Rows are one point carried round by a steady rotation, each followed by how many steps it has turned.
The counts run from 0 to 179.
[ 25.2  -9.1 -40.3   6.6  15.9  -7.5  27.6  -4.6  -7.7  -9.7  -5.5  29.7
  20.1 -19.3  20.0   6.5 -14.7 -12.0 -19.0  -5.3  21.4  -9.0  24.1 -10.6
  18.9 -32.8  -9.7  22.5 -11.2   8.9  15.2  15.9  -3.6  10.4  13.2   2.2
 -11.3   6.6   4.3 -34.2   4.9 -29.2  11.0 -25.9   5.0  -4.1  18.7  12.7
   4.5 -23.3  -9.6  40.6 -19.2 -16.1  -6.0  -0.4] | 131
[ 28.5  10.9 -22.1 -10.1   9.3  -0.3  -2.7  13.8   4.3   1.0  -6.2 -25.3
  -6.9   4.5  26.0  -4.6 -21.7   4.1  14.7 -16.0  -5.7   5.0 -32.4 -12.0
  -9.7  36.1   0.5  32.3  -5.7  10.1  -1.7   9.1  27.0   7.9   1.1  -5.7
  -8.7  46.7  24.3  20.2  16.3 -21.8  12.1   9.4   2.4  -9.6   6.5   2.0
 -59.7  -7.0 -27.8 -20.1  -4.2  13.1  19.3 -12.8] | 104
[ 13.1 -24.4  11.5  -0.5  10.0 -18.0 -11.5 -16.3  -4.8   1.3  -0.7 -44.5
 -19.3  14.4  -6.7  -3.7   5.7  -3.2 -13.3   9.4  -6.7 -11.9 -24.9   0.7
  12.5   8.3 -14.5  -2.4   6.3   3.4  14.3  31.4  47.7   1.4   5.3  -3.8
 -11.1  32.7  17.4  15.1 -21.2  -6.3  14.7   5.9   1.1   6.9 -11.7  -8.5
 -24.2  -3.0 -30.7 -44.7  -9.8   9.1   2.6  -6.0] | 111
[  1.8 -25.9  15.5  13.8 -24.8  -5.9 -31.1  29.7  16.1  -5.4  25.7  21.0
 -16.6   0.7  32.4  11.2  -9.9  27.8   1.5  -6.2 -32.5   0.6  -6.4  13.5
   7.5  14.8  -9.7 -30.7 -16.8   5.5  11.4 -18.2  -3.2  -1.4  -7.1  15.1
   2.3 -26.5  -3.7 -12.7   7.7  -2.8  18.2   2.7   4.6  -8.8  14.7  -3.6
  14.4   8.9   7.7  40.6  -7.9  51.6  15.9  15.3] | 70
[ -6.6  -6.3  23.1 -24.5  -3.0  11.9  34.0 -25.9  21.4 -42.2   7.7  15.3
 -30.6   5.7 -11.8   8.7  -2.5  13.1  26.2  30.7  -1.8  19.3 -26.7  -1.9
 -17.7  15.3  -2.3  -3.4 -17.4  11.3  16.2 -24.4  -7.4   9.0  -0.4   8.4
   6.3 -29.5 -27.4   4.1 -29.9  -9.7 -28.7 -11.4  -2.8   9.1 -27.5 -13.0
 -29.4  -5.0 -13.1  29.2  16.2  20.0 -15.6   8.9] | 148
[ -9.9   4.5  -8.4  -5.1  17.5   3.7  26.7 -32.0  -7.7  -1.4 -16.0   4.6
  -4.2  -4.2 -40.3  22.8  20.0 -23.2 -16.4  25.1  30.8  -7.4  18.4 -11.2
 -22.2  16.9  -9.6 -11.6 -20.8   1.2 -11.9  -8.1  -4.1  17.6 -31.7  11.3
 -11.3   5.4 -11.9 -12.7  -7.1 -24.4 -13.4  25.1   5.9 -24.6 -30.8  21.3
  22.7 -29.0 -37.0  20.5  -9.7  22.8  14.0 -14.1] | 53
[ -3.0  -7.4  -9.9   8.5   3.9  -5.0  -8.0 -12.6  -2.9  15.7 -11.9 -17.0
 -17.2  -2.5  36.4  -0.6  10.0   0.3  -1.3  -6.2 -13.2 -24.9 -13.8 -11.7
  17.5   9.0  13.3   6.4 -19.6  22.1 -11.4  -2.5 -39.3   3.2 -25.6  28.0
  -0.5 -27.5 -18.2 -12.6  -8.1  -3.1   7.4  23.0  20.2 -26.0  15.8  15.6
  18.0 -24.0  -7.5  43.0 -23.5  35.2   8.0   6.1] | 62
[ 33.9  -5.3  23.5   5.4  -0.3  -8.8 -20.1  18.6  17.9   6.6  32.5  25.9
 -27.4  15.8  13.2   1.8 -11.8  16.7  -4.0  -4.9 -42.9  -5.0   7.7  16.6
  21.6   2.1 -18.9 -27.3 -20.1  12.2  12.8 -33.6   3.8  -3.0  -8.8 -20.8
   6.9 -31.9  -0.9 -13.4  29.8 -19.3   0.8  -1.5  24.4   5.2  -4.4   1.1
 -15.0   5.1  -6.7  19.7  10.2  18.2  -6.2   0.5] | 73
[-12.9  42.2   4.7   6.2 -28.5   2.9 -22.6   2.0 -28.5   6.6  -0.7 -14.6
  31.5  -4.4  15.4 -29.3  -9.0   2.5  -0.3   0.0   3.7  14.3 -36.7  10.1
 -24.2  20.5  16.0  13.0   3.9 -28.8  -8.4 -14.3 -18.3  25.9 -12.1 -10.8
 -27.1  11.2  13.9  -7.5  17.8  29.6   7.2  14.9   1.2 -20.0  28.6  18.3
   2.3   6.5  -1.5  -4.6   7.8 -19.2 -25.5  -2.9] | 92
[-14.7  16.2  -8.3 -15.9   4.3  19.8 -12.2  18.2  -4.4  15.2   7.4  -2.9
 -10.4 -15.3  -3.7  11.7 -11.7 -19.8 -15.7  10.6 -27.3  15.0 -12.5   7.9
 -11.3  33.8  19.3  14.8   4.9   7.9 -10.2  17.5   2.9 -37.7 -29.2  -5.2
   3.1   7.2   5.9  17.3   9.6 -38.7 -25.6  17.8   0.6 -12.8   6.4  14.2
  -5.9  31.6 -26.3  -4.2  19.3  46.3  17.7   3.4] | 178
[ 24.0  14.5  10.8   8.3 -15.4   3.9 -43.3  44.0   4.9  18.9  23.1  41.5
 -19.5  12.4   1.2  -0.5  23.8 -29.1   6.0   5.0 -32.6  23.9  -6.7 -15.2
 -11.2  10.7   3.9  11.1 -10.2 -15.8 -22.1  -1.8 -18.8   0.8  -7.5   8.3
   1.9 -22.4  11.6  15.9  -6.0  -5.5  -2.9  14.1   4.0  -9.4   4.8   9.0
  34.1   6.6   6.3   8.8 -26.4 -37.9  -2.1 -12.3] | 167
[ 28.0  19.2  -4.5  -3.2  -9.7 -18.7  -8.4  11.1 -17.5  10.7   1.7  -3.2
   1.0  -0.9 -11.7 -12.7  13.6 -30.5 -42.2   6.4 -21.1 -15.2  -4.1  19.6
   9.5 -26.3 -17.1   8.7   4.0 -25.0  29.9  23.0  31.3  -0.6  23.2 -16.7
   8.6  11.6  22.0 -15.6  26.7 -36.0 -14.9 -14.4  -3.5   2.0  24.6  20.6
 -12.3   7.3  -7.3  -0.6  37.0   7.8   8.6   4.5] | 7
[ 26.0   0.6  27.3  -1.1 -14.6  -2.3   1.7   6.5  42.8  -5.8  22.0   5.8
 -18.8  26.8  -3.5 -12.5  -5.5  10.9 -20.6  16.4 -21.9  -3.0  -2.0   2.8
  -4.8  14.4  -3.6 -16.5  -4.0   2.9  -5.9 -37.5   4.3 -20.2 -35.7 -26.2
  -9.0 -21.1 -25.2 -10.0  32.3   3.0  -6.8   5.3  27.0   2.4  29.4  -4.9
 -18.4  21.1 -10.1  17.2  35.0  37.6   5.9   1.5] | 76
[  3.0  -2.0  24.5  -7.0  -4.7  -8.3 -10.3  -2.9  -1.7   9.3  20.6  27.7
  -7.3  43.9  -7.6  11.2 -14.8  -8.0   5.6  -4.6 -28.7   5.5   4.1  -3.9
  -6.4  11.4   6.0 -12.4 -43.3   7.3 -29.1  -3.1 -18.3  28.3  16.7   0.9
 -26.0  -7.7   3.5 -34.1 -22.3  13.0 -13.7  21.4  29.7   0.3 -23.8  16.0
  -1.1   1.4 -28.5  22.9 -25.6 -45.4  -1.3 -11.9] | 161
[ 18.8  41.4   0.8  -8.0 -29.8  -2.2 -27.4   3.9 -32.2   9.5   3.1   5.0
  10.5 -16.5   4.5  -9.9  10.5  -1.0   3.7   4.4 -15.7   8.9 -14.6   8.0
 -35.7   4.1  -2.4  -1.0  -5.9 -31.2  -3.5 -17.5   4.0  27.3  16.8   5.2
  -4.6  26.9  38.0   2.3   3.6  15.6  -9.6   9.9   0.1 -39.7  -8.8  -0.8
 -20.3  -7.7 -13.6 -18.1  16.4 -22.7 -24.1  -4.8] | 95
[ 17.8 -15.5 -17.7   0.4  -5.1   0.8   8.2 -20.9  18.4 -12.1   6.7  18.1
  15.3  19.2   0.1  -8.6 -22.8  -8.7   3.2   0.0 -11.8   2.1  -7.2 -18.3
  -4.9 -23.1  -5.2  15.1 -33.9  29.2  -6.0   3.8  23.1  21.7  23.8  11.3
   2.3  29.0  -4.4  -7.9 -23.1  13.6   7.2 -13.1  17.0  -4.6 -12.6 -15.5
 -51.7 -11.5 -32.7  -2.2  -9.1 -46.2 -19.1   1.5] | 30
[ 11.1  31.2 -17.7  -1.6 -36.6   2.3 -21.4  11.2  -8.4  -3.5 -13.5  -4.8
  14.0 -26.7  14.3  -1.5  -5.9  16.1   6.5   1.2 -11.3   5.3 -24.9   4.4
 -39.8  14.6  19.5  17.1   3.9 -34.8 -14.4   8.8  11.2  10.0  12.0  38.4
  -0.8  27.7  26.2  14.0   8.2   4.1  -3.8  16.6 -27.4 -28.7  -6.0 -11.1
 -32.6  17.7 -15.4 -27.0   6.9  15.8   0.2   5.1] | 98
[-11.2 -10.3   9.5  15.0 -19.8 -17.4   9.9 -15.9  32.2  -6.0  -5.0   8.0
  13.6  49.3 -25.1   0.8  -3.3 -12.9   2.4   9.0   4.5   4.5 -20.8 -15.1
  -4.5  30.1   8.7 -19.3 -30.8  -8.6 -26.9 -27.9 -14.6  22.0  -1.9  11.3
 -15.4 -12.5 -24.4 -18.7  -8.9  28.1  -2.7  16.3  21.7  12.0   0.9  15.4
   7.8  -7.7 -11.4  17.6 -20.6  -2.9   8.2   2.7] | 157
[ -5.2 -26.2   4.2   7.7  14.2  -6.3 -10.1  -8.6  -5.6 -20.5  20.1  -9.0
 -21.8  -6.5 -35.9   6.9   8.5  -0.7 -15.4  15.2  17.7  -1.0  26.8  12.7
  24.6  15.2   3.8  17.8  11.7  24.8  31.1  13.4  29.4 -16.1 -13.4  -0.4
 -29.9  10.5  21.4  30.8   5.1   0.2  18.5 -41.9  -4.9  -1.9  -7.7  -9.0
  -9.6 -18.1 -14.0 -35.3 -28.6 -25.4 -22.6 -21.1] | 117
[-20.7   4.4  -3.3  -5.4 -30.9  17.1  -1.3 -45.9 -17.0 -18.3   9.5 -28.8
   7.6 -10.6 -12.5 -15.3  10.9  14.5 -13.2  28.0  10.9  -5.4 -46.0  25.5
  -2.8  -4.6  14.2  33.7  -1.6   0.5  23.2  -1.3   3.4   0.4   2.6   1.8
   5.5  -1.3  -6.9  -0.5 -28.4  14.6  13.1 -12.5  -1.8   1.6   7.2  -7.3
 -26.7   3.9   0.3 -21.1  32.8  10.2 -17.7   9.2] | 18
[  8.9   5.3  13.5  -6.5  -4.1   9.4  14.9 -23.7  16.4 -35.3  16.0  19.0
  -6.5  17.4  -1.0   4.8  23.5   7.2  18.7  20.4  19.1  17.0 -19.3  -7.0
   4.0   5.2 -14.6 -14.0 -17.4  -2.6  43.2 -25.3   6.8  33.3 -10.9  -3.3
  21.0 -17.8  -3.1  -2.1 -10.4 -27.0  -6.4 -23.7  -1.0  21.6 -20.9   7.2
   2.8 -28.7   7.3  36.6  18.0   5.5 -24.3  25.8] | 145
[-16.3   6.6  18.1  -8.8  -7.1  14.2  27.9 -32.2  16.4 -25.4   3.4  -2.3
 -13.8  21.2  -5.7   4.7  -3.2   9.9   6.9  35.9   0.4   3.9 -31.4 -15.2
  -4.5  14.3  -3.8  -7.8 -13.2  15.7   8.1 -28.7  -4.8  20.0  -8.8   8.7
  12.1 -29.4 -41.9  -9.8 -18.6  -2.3 -13.1   1.6   6.0  17.0 -20.9 -12.0
 -28.1  -6.5 -23.4  27.1  21.1  26.0 -13.4  15.2] | 149
[  2.3 -13.9 -39.7  20.0 -17.4 -10.3  24.1   2.3  15.0 -11.5 -22.2  22.1
  27.5 -26.8  -6.3   9.6 -14.4  -1.2 -39.5  14.1  30.5 -24.1  12.0 -14.0
   7.7 -21.7   6.1  27.2  13.8  -5.7  -1.2  15.0   3.7  -9.7   1.9  30.8
 -10.3  -3.3 -11.0 -24.7   9.6  -4.0  10.0 -22.8 -14.2 -10.9  27.5   8.4
   9.3  -5.8 -13.0  15.0 -32.4   9.4   5.0  -1.4] | 128
[ -6.4 -20.5 -46.8  16.4  -8.0  -3.1   8.9  -9.8  13.2 -13.5   5.8  34.4
  29.9   5.2  -1.0 -10.4 -33.8   4.9  18.3  -8.1  -5.4  14.5 -18.1  -0.2
   7.3  -5.2  -2.1  29.4 -24.2  23.5  22.5 -15.6  14.4  12.8  35.5  26.7
   4.6  24.6  -9.7   9.8  -8.3  10.4  19.7 -23.2  -3.4   4.4   1.7  -3.3
 -25.4  -8.6 -12.6  -8.6 -28.9 -36.7 -20.1  10.6] | 28
[ 40.1  19.9  25.6  -4.9 -10.0  10.7 -24.1  39.6 -13.0  14.5  10.2  28.6
 -10.3   5.9   0.0   3.0   2.4 -21.7 -23.6   5.1 -19.3  23.0 -11.6  -7.1
 -22.9  21.2 -13.7  -1.6 -23.4  -5.9 -40.7  -4.9 -16.5  13.2 -26.5 -24.4
 -19.7  -3.8  26.1  -0.6  -4.5 -18.9  -0.8  15.3  20.2 -14.8  -9.1   6.6
  12.2  11.4  -5.4   2.7 -23.6 -12.2  21.2 -26.4] | 169
[  1.3   4.6 -25.0  -3.6  27.0  11.4  31.9  -4.5 -23.4   4.2 -20.4  32.2
  -9.4 -14.8 -33.6  15.7  18.1 -31.6  -6.6  27.9  20.7   9.7   7.0 -11.7
  -1.3  23.3 -14.2   2.5   1.8  -3.3   6.9 -26.1  -4.4   2.6 -21.3   7.8
   5.1 -10.7 -11.2  12.2   2.7 -36.6  -6.1  -1.4  -8.7  -6.8 -32.8  24.8
  36.2 -29.1 -21.8   6.5 -25.6  14.1  -8.7 -14.9] | 51
[  1.3  -4.2  -2.3  -5.6  15.9  -3.6  -5.7 -33.4   7.8  15.9   0.0 -13.4
 -18.0  -1.7   7.1  11.1  28.9  -7.5   2.6  -2.6 -20.3 -34.7  21.3 -13.3
   4.3  -3.3  23.1  13.9 -29.2  24.8 -12.7   6.5 -25.7  -0.9 -16.3  31.0
   1.3 -25.4  -2.8  -9.8 -20.4 -10.4 -18.7  23.4  18.3 -37.9  -8.3   5.1
   3.2 -18.4 -37.0  40.8  -5.4  12.9   1.5  -5.0] | 60
[  5.5  -6.4  20.4  -5.5  -1.8  -9.1  -4.0  13.3  -7.5   7.4  11.9  24.5
 -17.5  29.7   2.1  16.4 -25.4  -5.4   6.1  -2.5 -32.8  13.6 -13.9   1.3
  -8.7  17.8   5.5   0.7 -38.6   9.6 -32.6  13.8 -34.7   5.2   7.0   7.9
 -29.0 -20.4   3.7 -22.5 -24.1  19.0  -8.7  15.3  16.7  -7.9 -15.3   4.3
  -1.1  16.4 -21.7  30.7 -37.9 -35.5   4.6 -21.1] | 162
[-14.6 -23.0   8.2  18.4  -5.3 -14.7 -22.0 -10.5  19.8 -12.6  11.9 -30.7
   1.8  16.7 -24.1  -1.2  22.0   4.1 -19.4  12.6  15.3 -15.1  -8.5   2.4
  29.3  16.2   5.2  13.6  29.7   2.0  29.0  26.5  50.0  -2.3 -20.7   8.3
  -2.1  13.4  10.7  18.7   0.7   5.2  22.3  -4.1 -13.6   5.8   8.4   0.9
  -1.5  -7.7 -14.9 -37.0 -22.3   2.7 -13.5   5.5] | 114
[  1.0  14.0  -4.9  -5.0  -7.2  16.4 -33.9  47.7 -12.3   6.1  28.8  52.9
  -3.1 -17.0  -1.5  14.8  -7.0 -20.4  -2.4  -5.6 -26.7  30.8  -1.3   8.3
  -2.9  37.0 -10.5  -6.8 -11.5  -8.4  -3.6   6.8  16.1 -17.9   1.9  -8.6
  10.6  18.0  17.5   6.6   8.4 -44.2 -13.0  17.7 -13.0 -18.9 -12.1  20.0
  23.0  23.2 -15.4  13.5   2.3  10.9  12.4   0.9] | 174
[ -4.5  -8.3   7.0 -22.3  12.6   9.0  40.0 -29.0  -6.1 -33.8   7.4  21.4
 -32.2   3.7  -0.8  15.2 -12.2  21.7  31.4  24.1  -1.5  22.4 -23.0   0.7
  -6.8  17.7 -17.8 -10.0 -17.4  15.4  26.6 -24.4 -10.8   7.3   4.2   2.0
   2.5 -26.1 -10.0   0.9 -19.5 -21.5 -16.0 -22.5  -3.2  20.3 -34.9  -2.6
 -22.9  -8.9  -5.9  30.4   7.9  17.9 -10.9  12.8] | 147
[ -6.6 -11.9 -23.5 -14.1  24.6  -5.1   3.8 -19.9  -5.1  18.3   0.5   9.9
 -21.4 -12.4   7.9  17.8  15.6 -10.1  13.0  -7.2 -28.7 -23.1  21.6  -4.5
   8.5   2.5  10.5   3.5 -26.9  20.2   2.1  -1.8 -32.5  -7.0  -0.3  36.8
  -2.3 -22.2  -5.9  -9.1 -15.3 -19.8 -20.4  14.7   8.4 -29.3 -23.0  13.6
  15.1 -19.7 -33.6  41.8 -20.7   5.2  -0.5  -4.8] | 59
[  1.8 -11.6 -34.1  14.2 -36.0   8.7  18.0 -34.7  23.4 -22.4  -9.2   5.5
  25.3  -1.8 -18.5 -12.1 -15.1  21.6  -8.8  18.3  18.8   8.5 -11.2   1.8
 -19.7   2.9  16.1  36.2 -21.0   6.2   5.1 -29.9   3.2   6.2   4.9  35.8
  -5.1  13.6  -1.7  18.2 -17.0  17.7  11.4 -29.8 -12.9  -9.0  -5.1 -11.4
 -41.1  -7.2  -3.4 -28.7 -15.2  -0.5  -6.4  10.7] | 25
[ -0.6 -12.7  -6.2  13.5  -6.7  -9.5 -18.5   2.5  11.2  16.4   2.1  -5.3
 -15.1  -5.7  29.5  -6.1  32.8  -9.2  12.3  -1.8 -24.3 -18.4  -5.5  -8.9
  10.0  10.5  18.2  11.9 -15.1  12.8   7.4 -14.2 -35.5  -1.9 -20.8  43.0
  -0.9 -27.4 -17.1   9.7  -9.2   0.1   6.6  10.7   8.0 -26.5  21.7   3.4
  38.0 -26.3  -0.4  41.4 -22.6  26.4  10.6   7.7] | 63
[ 20.3   2.3  22.3  -8.4  -0.6 -25.7   5.3  -4.3  12.6   9.7  18.6  23.8
  -1.1  32.0 -24.4 -16.5   7.7 -20.4 -10.5  12.8 -24.3  11.1  -7.6  28.5
   5.4   9.5 -12.0 -37.0 -13.3 -25.1  11.9 -41.6   0.5 -11.0  -1.3 -37.2
 -15.3  10.1  -8.3  -7.3  32.1   3.8 -12.4  -2.3  30.5   2.3  28.8  17.4
   3.9  15.3 -10.1   9.0  31.0   1.3 -18.1  -3.3] | 80
[ 10.2  37.2 -11.7  12.1 -42.5   5.0 -33.7  16.6   6.2  -1.9  -8.2  -7.4
  27.4  -5.0  14.2   3.8  -4.7  18.2   6.5  -5.8  -7.1  -0.8 -29.2 -13.7
 -24.9  16.2  10.6  18.3   7.4 -29.7  -7.4   2.2  26.9  25.3   5.8  23.6
  12.5  23.7  25.1  -4.2  20.8   2.0  -3.4  30.8 -19.4 -27.1   0.7  -1.0
 -28.0   5.9 -22.8 -20.3  11.6   5.1   1.8  14.8] | 99
[ 15.0  24.7   8.9  -8.6 -36.0  -8.3 -10.6  31.4   2.8  -5.6   8.0 -11.8
   4.9 -21.8   1.2 -16.0 -11.7 -22.2 -48.4   5.9  -8.9  -9.7   5.0   6.3
 -10.0  -5.2   4.1   9.5  -3.6   6.1  -2.3  23.2  33.1  -2.6   9.4 -16.8
 -16.0  30.0  -9.7 -22.0  30.7  -5.2  -2.5 -10.6   0.8  -9.6  39.7  -3.1
 -21.6   0.5 -20.0  13.2  42.8  26.8  22.6  -6.2] | 3
[ 12.2  -1.4  -5.3  -3.8   7.8 -20.4  36.7 -17.1   3.8  15.0 -21.7  21.2
 -12.1  42.5 -25.0  -5.2 -12.9 -12.4  -1.6  13.5 -19.6  -3.7 -20.9 -14.8
   5.0  28.7  -8.9 -15.8 -27.0  10.8 -13.7 -50.6 -30.1  19.6  10.4   8.4
  -2.8 -32.8 -19.4   1.5 -11.2  -2.3 -14.6   6.5  22.4  18.7 -18.5  21.2
 -24.9   0.6 -11.8   6.9 -28.3  -6.7 -11.6  -4.9] | 154
[-17.1 -16.9  -2.1  20.9 -13.6 -15.0   7.5   5.2  11.2   2.7  -5.0  30.4
  12.8  44.4  -7.5   4.6 -19.1 -10.3   8.5  -0.2  -6.9  13.8 -20.2  -3.4
   0.0  30.4  11.8 -12.5 -32.0  -2.2 -14.3 -24.5 -19.5  18.7  13.2  19.4
 -20.0 -11.6 -20.5 -15.4 -12.2  25.3   4.8  19.5   5.3  15.4  -0.2  29.8
  25.1  -0.5  -6.0  25.5 -39.8 -13.6  -2.0   3.1] | 158
[ -2.6   3.2  -4.1 -15.7   5.4  13.3  10.9 -39.9 -42.1 -13.6  -0.3 -25.0
  -8.6 -14.3   4.8 -10.6 -12.2  23.9  -8.6  20.4   2.6   7.1 -40.4  45.5
   3.2   5.4   2.9  36.0  -4.4   8.3  37.4   4.5  -7.8  -6.4  13.4 -15.5
 -18.8   3.1  22.6  -5.8 -21.4 -14.7   7.3 -31.1   4.1  16.0   3.4   5.7
 -32.1   0.1   1.8 -15.0  13.7   2.7 -21.2  -7.5] | 16
[ 34.5  -1.3 -23.8 -11.0  -2.6 -17.9  11.9  -9.2 -11.1  -9.6 -15.2 -20.0
 -13.6  -9.0  -8.5  -1.7  -0.4  -5.1 -40.8  10.6  -7.3  -7.1 -19.0  28.9
   1.3  -6.7  -0.2  31.1   2.8 -27.6  32.4  36.0   8.2 -25.3  11.5  -7.7
 -15.1   1.9  33.6  -9.6  17.1 -22.2 -15.6 -20.5  -9.3  15.1  16.3  23.0
 -18.3  28.4   6.2  -6.8  17.8  23.9  18.4   3.1] | 9
[ 37.5  -5.1  12.6  -4.0  -2.3   0.9  20.1 -29.2  14.9 -30.1 -17.5 -14.1
 -22.0   5.1  16.2  11.1  31.9   0.0 -18.4  31.9  27.5   4.2 -27.8 -17.5
  -8.9 -21.3 -17.0   9.4 -10.8 -19.3  21.7   7.5  -4.2  17.5 -21.0   7.9
  14.0 -22.9   6.6  -4.8 -30.9 -27.1 -12.7 -18.6   1.1  -2.7  -4.1  -9.6
  -6.6 -16.1  13.2  27.7  10.8  26.2  -1.7  21.8] | 141
